These are runs of 6 systems, one row a step. Runs of the same system follow the same rule from any start.
W, run 1, 9 rows:
[[  8   5   0   2   9  -8  -9  13  -6  -5  -5  -1 -15   4  10 -11 -19   2
   -2 -24]
 [ -4  -1 -14  -5   6  -4  -2  -6   0   6  28 -10  -6   6  -4  -7  -7  12
    4 -13]
 [ -2  17  11 -11   0   2   1  11   2  11  12 -12   3  -4   9 -14   2  -3
  -20 -13]
 [  4   3   2   4 -10 -14  -9   2  12  14   6  -2 -26  -6  -3 -15 -19   0
    2  -2]
 [ -8   3  -5   4  -5  -8   7 -10   2  26  18 -23   8   2  -9  -6   9  -9
    0   0]
 [ -5  21   8   1  -9  -2   5  11  22  17   0   2 -11 -10   4  -6  10  -7
  -20  13]
 [  2  -9  -7   9  -3 -11  -5 -15  10  19 -19 -10  -9  -8  -8  -8 -12 -20
    7  15]
 [ -7   5 -16  21  -1  -3  17   4   9  17   1  -8   6   2  -1   6  33  -7
    3  19]
 [ -4   5  -5  -7   5  14   0  -4  22   5 -25   5   0 -19  10  -2   2  -9
  -14  33]]
G, run 2, 9 rows:
[[  2  -6   7   0 -10 -12  -5 -14  -2  15   5 -13  -4   0 -15  -6 -12  -9
    9  -4]
 [ -7   2  15  -4 -17 -13  -7  -1   5   7  13   6  -2  -1  -9   1   5   0
   -8   0]
 [ -3  -4   3  -2  -8  -2   2  -7   4   6  -8   8  -4   1  -8   1 -14 -19
  -11   2]
 [ -6   6   0  -2   0  -8   4 -17  10   7   3  10  -6   4  -6  13  -2   9
    1  -6]
 [ -9   2  -4  -8  -2   8   2  -2   0  -4   3  14   9  -3   6  -2  -2   0
  -18   0]
 [  6   6   1   6   4   6  14  -3   3  -1 -16   7  -2   3   4  10   1  -1
    4  -2]
 [ -5   5 -15  -1  10  -1  -1  -4   4   1   6   3  -3  -3  10  -6  -1  16
   -1  -6]
 [  3   2   5   2  -3  15  12   4  -9  -4  -1  -3  16  -3   9  -4   7  -1
   -2  -2]
 [  6   8  -4  13   5  -6  -1  12   8   2 -12  -1 -13  -3   8  -4   3   4
    6   2]]
W, run 3:
[[ -4   3 -10 -23   3  23  15 -31   5  -4  26  15  -3   5  -8  12 -20  21
    0 -10]
 [  6  12  16   1  -2  -2  13   5 -22   0 -11   6  11   9  17 -11 -17 -14
  -19 -47]
 [  4   4 -16  -1  -4  -4   8 -12  12   3  30  21 -37  14 -13   3 -30  20
    8 -23]
 [-10  17   6 -18   9   1  16 -18 -14  25  12 -23  24  10   4  -8  -9 -17
  -24 -41]
 [  6  28  -1  10  -9 -13   9  24  25  13  19  20 -51   8   2 -11 -19   3
  -17 -22]
 [ -9   3 -15 -14  11 -12   2 -42   6  45  11 -36   0  -1 -12 -13 -26 -17
   -5 -20]
 [ -4  37  -8  27  -6 -13  26  38  20  32  20  -5 -21  10   7 -14  24 -15
  -30 -11]
 [ -9  11 -16 -16   8  -3  -6 -36  45  44 -13 -18 -31 -25  -5 -17 -33 -12
  -12  22]
 [ -4   7 -28  52  -4 -21  25  20   1  42  -9 -29   4   7   6 -25  28 -43
   -4   4]]
V, run 4 (9 x 20):
[[ -4   0  -8 -10  10   5   1  -1  -4   3  27 -15   3  11  -9   3   5   4
   -1  -5]
 [  4  13  -6  -1  16   5   3   3  14  16 -10 -23  -7  -5   4  -5   5  -3
    0   8]
 [-11  -7 -19   3   5  -9  -4   3  -8  10  21 -16   4   9  -7  -8   5 -11
   -5  -5]
 [  0   7  -7  -1   1  18  12  -2  14  18   2 -18   4 -10   2  -8  12  -5
    0  26]
 [-16  -6 -18   9   1 -17  -8   6  -4  14   2  -6   7   0   5 -16   3 -24
  -20   0]
 [ -1  -8 -17  10 -15  24  23  -2   5   8  12   1  10  -6  -2  -9   9  -7
    0  30]
 [-16  -4  -6  14  -8 -16  -7  -3   1  12 -24   9  17 -15  17 -16   9 -15
  -19   6]
 [ -3 -12 -14  12 -26  20  21   8  -7  -8  19  27   9   1   1 -10  -1  -8
  -12  13]
 [  0  -3   4  21 -17  -5   4  -9   2   2 -43  21  12 -21  24 -10   1   0
    1   9]]
C, run 5:
[[-16 -16 -12  18 -12 -21  -4  -5  -4   2   5   8   9  10 -16  15  24  -9
    3  15]
 [ -5 -16   3  -6 -14   1 -14  -9  10 -12 -15  28  -8 -10 -10   8 -13  -8
   -5  27]
 [ -2 -24 -15  24  -7 -19  -4   5 -20 -17  -4  21  -1  17  -9   8  -4 -11
   10  -9]
 [ -2 -12  -3  -4 -15  -2 -13  -5  11 -17  19  32 -22  -3 -12  11  -8  26
   11  14]
 [  5 -15   6   1 -13   4   0  17 -26 -30   8  30   1  16  -3   1 -20 -10
  -10 -19]
 [ 16  -8  -8  10 -15  -2  -3  11   3  -8  36  10 -35   7 -12  -9 -20  24
   26  -5]
 [  5   3  33 -26 -12   2 -11   3 -20 -21  21  16   3   5   3   0 -20  20
  -10 -36]
 [ 21   6   5   3 -16  16  20  28  -7   4  51 -14 -25  19 -17 -13 -16  -5
    4 -14]
 [ 19  19  38 -30   2  -4 -16  -5  -1   6   7 -18 -18  -8   6 -14 -35  23
    6 -39]]
C, run 6, 9 rows:
[[ 15   4   4   7  -3  12  15   9   3  -3   9  -3 -15  10 -13  11   3   3
   15   7]
 [ -2   9   2 -14  14  -9 -16   1   2  -5  -5   5 -11   0   8  -3 -16   6
  -12 -21]
 [  8  -2  -5  -1   6  17  17   2  -9  -4  17 -15   7  12  -8   8   9   5
   13   0]
 [  4  17  13 -10   8  -2 -13  17  13  -1  -9  -1 -16 -10  12  -7  -6   6
  -11  -3]
 [  1  -8 -13  -3  14   8   6  -6 -18   2  11 -25  18  10  -3  -4   1  -7
    6 -10]
 [  5  18  21  -5  -1  -1  -6  12  18   4  -7  -7 -11 -14   4   3  16  13
    2  16]
 [-10  -8 -14  -9  16   0  -5  -2 -14   4  -4 -17  20   6   2  -8  -5 -24
  -19  -8]
 [ 11   3   6   9   0   0   1   0  15   7  -9 -17  -8  -7  -6   8  20  10
   26  27]
 [-22  -1  -2 -16  14 -14 -20  -2  -3   0 -14   4  15   0   7   2   3 -15
  -31  -6]]
V, run 7 (9 x 20):
[[-10 -15 -17 -10  -7  10   2 -31  -7  10   6   0  22 -18  14 -26 -24   1
   -7  -4]
 [  2  12   7  24 -10   2  20  33  -3  -3  -8   5  10   7   7   6  38 -15
  -10  10]
 [ -5 -13 -23   8 -16  -5  -8 -17   7   5   3  26 -10 -20  16 -29 -29  13
    0   2]
 [  5  -2  26  12 -19   8  20   6 -26  -6 -10   2  36   4   4   6  23 -15
    0  -5]
 [ -2   6  -2  12 -18 -14 -11   8  24  -4  -2  42 -31 -14  15  -9 -11  20
   -7   6]
 [ 12 -17  23  -1 -18   9  13 -20 -35 -10 -12   6  29   6  -1   0 -19 -11
   11 -24]
 [  3  17  21  11 -14 -18  -5  17  19 -13  -7  32 -26  -2   0  21  22  31
    7   6]
 [  8  -8  19 -25  -5   3  -6 -29 -16  -7  -5  11   1  -2   1  -5 -51   5
    2 -38]
 [ 18  14  26  12   3  -8  10  18   0 -16  -6   4 -17  24 -17  39  28  16
   27  -6]]
A, run 8, 9 rows:
[[  0   2  21   2 -15 -21 -10   0   4  13  -4  -5 -11  -2 -12  -2  -4 -13
   -2  -2]
 [ -4 -16 -19   6  -5  11   8  -5 -11  -2  18  -8  17   0  -2  -5  13   4
   11  14]
 [ -2   7  20  -5  -6 -15  -7 -12  15   9 -17   4 -10  -4 -13  17   3  -3
    1   8]
 [ -8 -21 -28  16  -6   1   4   3 -14  -1   7   2  16   1   4 -15   2 -15
   -2   6]
 [ -1   5  10  -9   8  -4  -5 -19  15  -2 -20   5  -4  -4  -4  24   6  20
   14   7]
 [-12  -9 -13  12  -9  -9  -4  11  -9   2  -4  11   8  -1  11 -19  -5 -25
  -25  -3]
 [  9  -1  -9  -5  16  18   3 -13   7 -14 -14   2  -2  -7   5  13   3  30
   27  13]
 [-10   5  16   2 -10 -24 -18  15  -5   3 -13  15  -2  -3   8 -10  -8 -18
  -29 -18]
 [  9  -8 -25  -1  10  36  13   4  -3 -20   8  -1   8  -6  13  -4   4  25
   17  20]]
A, run 9:
[[ -3  -8 -18   1   4  -5  -3  -5   1   5  16  -4 -11   8 -12  -1 -11  -3
    4  -2]
 [ -7   7   7  -8   7  -2   5 -14  -2  11  -5 -15  18   1  -1   9  13  -1
   -4  -5]
 [ -6   3 -17  10   0  -5   3   1  15  17   5  -3 -12  -2  -2  -8   0  -7
   -5  11]
 [ -1  -9  -4  -8  11  -5  -9 -24  -6   8 -10 -18  12  -5  -3   0  -6  -1
   10   0]
 [-13   9  -6  11  -3 -17  -3  -1  10  16  -3   2   4  -9  11  -6  19   6
   -8   5]
 [ -2 -15 -11  -7   1   9 -10 -17   6   3 -10  -4   2 -16   2 -10 -14  -2
    5  23]
 [ -1  -2   5  18  -2 -21 -11  -1  -4   2 -24  -2   8  -9  15  -6  13   7
   10  -4]
 [-12 -10 -10  -7  -7   3 -16  -4   8  -8   3  19   1 -17   9  -8  -1  14
   -8  20]
 [ 11  -5  15   5  -4   5  -7   7  -4 -10 -37   5   5 -13  13  -4   0  -5
    7  12]]
E, run 10 (9 x 20):
[[ -4 -10   4  -9   0   6  -5   0  -4  -3  -2 -10  10   2 -12  10   9 -16
   -3  18]
 [ -7  -9 -11   1  11  -4 -10  -2   4  -8 -14   2   2   1  -5  13  11  -2
    3  18]
 [-10 -14  -9  -6   0   8  -4 -16  -4  -2  -9   0  20  -9   0   0   3  -6
   -3  18]
 [ -6  -1  -8   4   0   9   8  -4   9  -2 -17  14   6  -5   4  10  11  -3
   -5  21]
 [ -7  -9 -19   1  -2   6   5 -26   7   5 -11  13   5  -9   3  -2 -11   0
    0  10]
 [ -6   4  -3   7 -15   7  18 -17   6   6  -5  21  13  -9   9   2   8   9
   -4   6]
 [ -2   7  -6  -2  -7   4  12 -16  17   8  -7  24 -11  -9   7  -3 -18   3
  -11   0]
 [  0   7  -3   4 -14   5  27 -26   5  12  10  17  -1   2   0   3 -11  13
    3 -16]
 [ -1  21  12  -4 -10  -7   6  -9  13   7   2  22 -11  -7  12  -1 -12  20
  -11 -23]]
G, run 11, 9 rows:
[[ 15   3 -14  13   4  16  17  -3   5   7 -15  -5  -9  -8  12 -16 -16  -3
   12   5]
 [ -6   7  -8  13  -1 -15   6  -6  -2  14  14  -9  10  -3  11  -9  21  21
    9 -12]
 [  7  -2   2  10 -22  14  10  20  -4   2   8   4   2  -7  10 -24  -3 -11
   -9  10]
 [  7   3  -1  25  -6 -18   8 -12   9  22 -21  -9  -8  -6   3  -7   1  -1
   19  -1]
 [ -9  -5 -11   5 -20  -6   4  -3  -2   9  37   8  -1  -1   1 -17  -2  12
   -4  -7]
 [  4   1  20  10 -28   3  11  -3   1  10 -21  10  12 -14   8  -9   2 -13
   -5  10]
 [ -2   2 -22  26  -6 -25   5  -5   9  13  -1  16 -25   6   0  -5 -11   3
    7 -14]
 [ -6   0   5  -9 -23  10  11 -28  -2  11  17  12  18 -17  10 -17 -11  16
   -3  -7]
 [ -2   9   8  28 -18 -17  11  16  -1   1 -25  26   2   1  14   0  12 -10
  -12  -9]]
E, run 12 (9 x 20):
[[  3 -21  13 -12 -12  13  -8 -12 -16  -6   1 -10  22  -6  -9  -5  -6 -11
    6  11]
 [ -8   7  -2  13   8 -13   0  16   7  -2 -19   9  -5   8  -2  19  24 -13
  -11  10]
 [ -3 -30 -18  -9   2   6 -14 -20 -11 -11   0   5   8  -4  -6  -5 -23  -2
    7   8]
 [ -6   7  13  13  -8  -1  13  -4  -1   4 -22   5  22  -2   6  14  30  -7
   -3  10]
 [ -8 -13 -24  -4   4   5 -10  -4   8 -11  -6  26 -11  -3   2  -5 -25  -9
  -15  10]
 [  4  -5   3  13 -13   6  27 -31 -10   7 -12   5  25   1  -2  10   6   1
   19  -3]
 [-17   9  -6   1  -7 -14  -8   3  12  -1  -9  37  -7 -10  16  -6  -4   4
  -29  -5]
 [ 13  -7   3  -2 -15  26  31 -23  -7   1   1  12   4   6  -9   2 -28  -9
    9  -8]
 [-11  18   0  17  -2 -30   7  -7   6   8 -11  26  -5   5  14   9   9  18
   -5 -31]]

Name the system that made each run.
run 13 (2 x 20):
[[  3  -9  -7   5   4   4 -10  15  -8 -22 -12  16  -1  -3  15  -4  -2   8
    0   3]
 [  5   3  15  -8   4   5 -10  15  -3 -24 -13  16  -3  -1  10   7   0  11
   -4  -2]]
 -> A
run 14, 2 rows:
[[  5  -1   5   1  -2   5   0 -14  11  15 -21 -19   4 -14  -4  -2   3 -12
   10  26]
 [ -7  -7 -12  27 -10 -10   3   8   4   3 -13   9   4  -2   2   2  26  -8
    2  24]]
 -> W
run 15 (2 x 20):
[[ -2   7  16  -2  11 -13  -2 -12  -6   3 -22 -11  13   5  -2  18  13  -3
    4 -13]
 [ -4   9  -9 -11   5   4   1   2  13  -1  27  11 -22   9 -10   9  -7  12
   -7  -5]]
 -> V
run 16 (2 x 20):
[[ -9  10   2  -1  -1  -9 -11  12  11   7   7  -1  -5  -6   4  -4  14   4
  -12   9]
 [  4  -7  -7   3  -2  12  15  -6  -3   9   0  -9   4   7 -10  -2  -9 -23
   -1   5]]
 -> G
run 17, 2 rows:
[[ -3  -7 -24   9   1   4   7   3   0  -7  15   9  -6   8  -3   1   2   8
    5   4]
 [ -4   6   3  -4   6   6   2 -14   0   7 -18  -8  20 -14  15  -4   6   5
    0   1]]
 -> V
run 18 (2 x 20):
[[  1  13  21  -4  -5   2  10  15 -12  -8  -2  18   7  11   8   2  -3 -13
  -26 -28]
 [ 17   7 -15   0   7  32  26  12   2 -14  20   7 -18  12  -1   2 -11  12
    9  -4]]
 -> A
run 19, 2 rows:
[[ 12  -7  -5  -7  14  10   8 -23 -14  -4  -5 -10   1  10  -4   7 -25   6
   21 -25]
 [ -3  20  10  -1  17 -14  -3   7   7  -1   4  -9  -4   9  -3  24  33  24
   10  -7]]
 -> V
run 20 (2 x 20):
[[  2   2  13 -14  -2  13  -8  10   3 -15   2   5   1  -7   0   5   6   7
   -4  16]
 [ -1  -9 -13   6  16  -7  -7   1  -7  -5 -20  -6   1  10  -4   8  -2 -14
    4   0]]
 -> G
run 21:
[[  0  18 -17   9  17   7   7  18  23  -8  -4  11 -18  -2  13  10  22  23
    1  16]
 [ -5 -18 -15 -11  17   9 -17 -11  -9  -4 -27 -12  17 -14  13 -16 -17 -18
   -7  11]]
 -> W
run 22 (2 x 20):
[[  8   4 -10  15  -4   8   8   9   8  -3  -2   7  -8  -8  11 -10   3  14
   11  11]
 [  2  -8  16 -11  -6  -7 -16  -8  -8  -8  -7   7  -2  -5  -2  -1 -17   0
    1 -10]]
 -> A
run 23:
[[ -5 -16  -4  -3 -12  11  -4   1   6 -16   6  20  -2  -4 -12  12   8   4
    2  35]
 [ -7  -5  -1  -2   1  -8   1 -34  14  18 -29  -2   4  -8 -10  12  -2 -13
    2  18]]
 -> E
run 24 (2 x 20):
[[ -1 -23  -2  -2  -7   2  -9  -5 -10 -18   1  14   4   4 -15  14  -4  -4
    6  14]
 [  1 -12   0   8  -8 -13 -15  18  -3 -18   3  21 -18   7  -8   5  -3  -1
    2   5]]
 -> C
run 25:
[[ -7  -3  -3 -16  18   2  -8 -11   1  -5  -8  -3   5   6  -9  18   0  -3
   -3   3]
 [ -9  -3  -5 -12  12   9  -1 -10  -6  -6  -3  -3  20   0   4   8   9   6
   -5   2]]
 -> E
run 26 (2 x 20):
[[-11  -3  11  -4 -11 -16 -13  -3  -1  10  11  -5   7  -1  -8  -2   8  -6
  -10   2]
 [  4  -5   8   2 -15   1   5   2   3   2   1   6 -10   5 -17   5 -10 -19
   -3   8]]
 -> G
run 27, 2 rows:
[[ -7 -13   1   9 -19  -5   2 -21  -5   5  -8  11  16 -11   2  -7   0  -3
    4   8]
 [  9   0   5   7 -15  19  23   3   0  -4   3   9   2   3  -7   8   8  -3
    5  15]]
 -> W
run 28 (2 x 20):
[[ -1   5  -2   7   0   6  11 -15   3  21 -23 -16  17 -16  15 -16   4  -9
   -1   8]
 [-15  -1 -14  15 -14 -11   5  19  -2   3  24  14   2   9   0  -6  14 -10
  -21  -1]]
 -> V
run 29 (2 x 20):
[[ -5   1 -17  17   5 -10   1  23  -1  -5   3  10 -11  12   2   0   8  -6
   -8  -3]
 [  3  -9 -11  -1  -6  14   9 -24  -1   5  -2  -3  16 -14   8 -11  -7  12
   14   9]]
 -> V
run 30 (2 x 20):
[[ -3  24  -1 -11  13  -4  -4  17   9  -1  16   4 -16   5  13  -4  -2  19
  -16 -24]
 [ 14   4  -1 -15  11  34  17  -2 -12  -3  12 -24  11   1   4  -8 -11   2
    5  -5]]
 -> C
run 31 (2 x 20):
[[ 10   5  12   9  -6 -11 -11  13   1  -7  -3   8 -14  -8  12  -8   0  25
   15  -8]
 [  1 -11   1   2  -3  -7  -8  -4 -19   1  -5  -6  12  -1   9 -19 -19 -10
   -2 -21]]
 -> G
run 32 (2 x 20):
[[  2  -3   4  -8 -16   0  -8  -4  17  -2  25  14 -23  -4 -16   6  -6  22
   11  17]
 [-17 -21  -4  -2  -6  -7 -10 -17 -13  -2 -17   6  30  -3   1   0   3 -23
  -14   9]]
 -> G
run 33 (2 x 20):
[[ -6   9 -27  27  13 -20  10   9  -5  -6  -1  22  -6  16  15   5  10  17
    3 -32]
 [ -4   3 -19 -33  22  33   6 -11   4  -4  15  -5   1   1   1  -3 -25  -2
  -19  -3]]
 -> W
run 34 (2 x 20):
[[ -9  17  -5  13   5  -9  18 -10   3  10  -7   2  15   1  14  11  31  16
    3  -9]
 [ -3  -5 -10 -12   2  19  -2   7   9  -9  -5  18  -8  -6   1  -6 -19 -19
  -25  18]]
 -> W
run 35 (2 x 20):
[[  8   2  12 -15  15  30   5  22  -5 -15 -12 -14  10   6  -7  14  12 -26
  -12  24]
 [  3  -5   0  16   8 -27 -23  -4   6 -11 -39  15 -14  -8  11   9   3  23
   22   0]]
 -> W
run 36 (2 x 20):
[[ 10   7  13  -7  -3   5  -3  13   2   2   5  -8 -14  -1   0  -9 -13  -5
   -4  -4]
 [  5   4   5  -3   7  -6  -1  -4  -8   7  10 -20   0   5  -3  -3  -4   2
    8 -17]]
 -> C
